In the rows, zero is written as 128.
Rotation paths and how fast each direction turns (deg/step):
Each turn is a multiple of 5 degrees from 10 to 175, or 0.
Each row of a path follows its step; steps can be skipped.
Rotation 1:
step 0: [117 129 134 139 138 129 145 126 125 130 125 132 123 123 132 136 127 115
 136 120 126 112 124 125 138 115 113 133 121 139 138]
step 2: [120 112 116 125 129 136 133 141 144 123 124 117 128 122 134 129 121 122
 130 131 117 120 125 128 121 140 141 138 135 131 115]
step 3: [117 116 122 143 127 133 138 132 124 128 137 121 119 130 127 136 111 126
 132 127 116 132 145 127 121 125 122 135 129 128 110]
step 4: [118 125 124 139 123 129 133 122 103 136 127 133 126 128 115 116 124 120
 123 125 121 132 141 124 138 124 133 136 135 142 125]
step 5: [106 122 127 124 128 129 128 129 119 128 129 133 134 131 117 106 138 134
 120 127 124 131 120 131 129 145 138 122 141 134 125]
step 6: [108 127 139 121 136 123 118 132 126 132 141 130 126 126 140 129 130 134
 123 133 112 137 121 143 117 137 129 132 134 119 119]
step 8: [143 134 125 122 120 141 119 134 114 130 116 139 129 128 127 124 141 138
 115 128 135 138 143 133 126 133 135 136 136 131 134]
step 10: [134 135 132 124 121 109 113 122 131 139 138 129 123 129 135 136 134 126
 135 125 132 147 125 140 134 118 127 117 117 121 120]
step 11: [132 140 130 135 132 119 125 117 127 123 127 136 135 122 136 130 138 130
 123 130 153 125 135 138 137 120 132 116 112 130 132]
[126 125 129 127 121 128 123 127 130 129 127 125 129 126 126 127 128 134
 127 129 123 126 123 129 130 129 126 130 121 132 129]  90
[130 128 130 128 129 130 126 124 129 132 131 136 131 127 127 127 134 134
 127 130 126 133 129 125 127 128 129 131 129 123 126]  25
[133 127 126 131 126 130 126 137 129 125 126 128 130 128 127 137 129 128
 128 128 127 132 127 125 127 129 128 134 131 129 128]  60
[132 124 126 128 124 127 131 126 127 124 131 127 133 126 130 124 131 125
 122 130 130 130 130 127 133 129 133 128 128 128 133]  110
[125 123 128 125 130 133 130 131 129 129 131 129 131 128 128 131 132 126
 124 125 125 126 131 129 123 129 123 123 125 125 130]  115
Rotation 2:
step 1: [121 136 137 120 128 134 120 136 124 129 111 135 129 127 121 121 132 117
 144 134 122 139 134 116 119 138 129 127 116 134 130]
step 2: [120 110 130 135 132 120 148 142 121 126 121 123 125 131 125 120 120 133
 118 135 131 119 133 133 129 134 145 132 122 126 130]
step 3: [143 130 128 119 124 119 144 122 134 138 124 122 114 124 134 137 125 131
 143 136 128 133 117 137 131 122 125 131 142 131 139]
step 5: [126 120 133 128 121 146 127 124 109 119 124 127 131 123 122 120 132 132
 114 133 123 133 130 119 128 113 140 139 134 130 136]
step 6: [122 128 140 122 139 118 133 135 125 141 112 122 130 115 147 134 122 124
 130 120 125 134 138 116 125 134 122 131 131 138 132]
step 7: [123 125 120 129 128 121 133 127 128 130 120 136 131 133 124 117 114 123
 149 141 130 117 126 125 140 135 128 129 117 113 136]
step 8: [135 128 138 134 130 131 138 131 129 137 134 126 123 122 124 126 139 146
 123 140 135 131 111 132 125 128 146 121 137 116 133]
step 9: [123 127 122 119 121 129 124 133 132 137 118 117 118 125 124 135 135 121
 136 132 109 142 128 124 124 111 127 130 134 131 111]
step 11: [124 119 126 136 140 118 133 109 119 134 125 135 128 120 139 129 133 132
 131 127 142 128 129 121 133 118 132 136 137 128 143]
[127 128 126 127 127 129 123 128 126 129 132 130 124 123 127 131 130 132
 124 131 120 127 127 133 128 126 122 130 128 128 128]  70
[125 126 132 127 125 132 127 127 125 127 126 130 121 133 134 124 128 132
 126 124 130 124 125 131 131 127 130 127 128 126 128]  130
[122 133 133 130 132 129 129 129 125 128 130 128 129 127 130 126 128 125
 126 132 126 129 126 124 135 133 124 125 127 126 130]  60
Rotation 3:
step 0: [123 133 116 131 125 135 134 114 135 132 139 123 125 110 115 145 125 135
 136 109 128 115 127 121 120 133 135 126 135 131 124]
step 1: [127 158 132 132 136 122 119 130 124 129 141 129 122 119 135 133 112 125
 125 123 129 117 125 136 126 142 142 127 134 124 126]
step 3: [110 135 136 131 132 153 128 123 138 130 128 128 103 125 139 135 136 135
 131 127 119 123 125 128 126 129 130 126 131 137 118]
step 4: [136 137 142 123 124 140 122 130 129 126 117 117 121 123 131 144 115 118
 131 108 126 123 113 122 128 121 133 124 145 130 127]
step 5: [128 127 134 130 138 132 117 120 138 127 118 148 121 122 128 131 102 126
 119 114 128 133 118 129 130 139 126 126 123 119 117]
step 6: [116 122 117 121 122 130 129 124 130 120 115 128 110 139 132 125 108 129
 130 131 128 111 129 124 130 140 126 137 140 133 111]
step 7: [125 129 128 114 123 136 118 133 136 128 143 139 107 141 129 123 131 113
 136 111 134 117 122 123 132 128 125 120 136 131 127]
step 8: [121 125 129 127 129 137 114 106 118 129 126 132 135 128 129 129 128 116
 120 109 125 110 127 113 124 127 127 125 133 115 123]
step 11: [130 128 118 121 134 138 118 112 141 145 138 116 107 116 117 125 129 123
 125 126 132 124 123 117 117 124 127 128 125 124 122]
[126 133 131 131 131 129 122 127 131 129 131 135 125 128 132 121 129 130
 128 129 128 131 129 132 129 127 130 125 126 130 129]  170
[126 125 126 127 126 130 122 129 130 126 129 123 127 125 129 129 131 128
 129 121 127 128 130 128 122 123 129 124 127 131 132]  95
[127 129 131 121 128 131 129 127 130 127 123 127 128 135 131 133 124 129
 126 127 129 134 127 133 127 126 130 128 125 129 125]  35
[123 128 128 126 126 131 126 130 130 130 129 130 134 126 125 124 128 128
 123 128 127 133 124 123 122 130 125 129 128 125 126]  125
[128 128 125 128 131 124 126 130 127 125 127 132 130 124 125 133 122 129
 120 128 128 128 131 130 129 128 128 128 131 135 130]  85
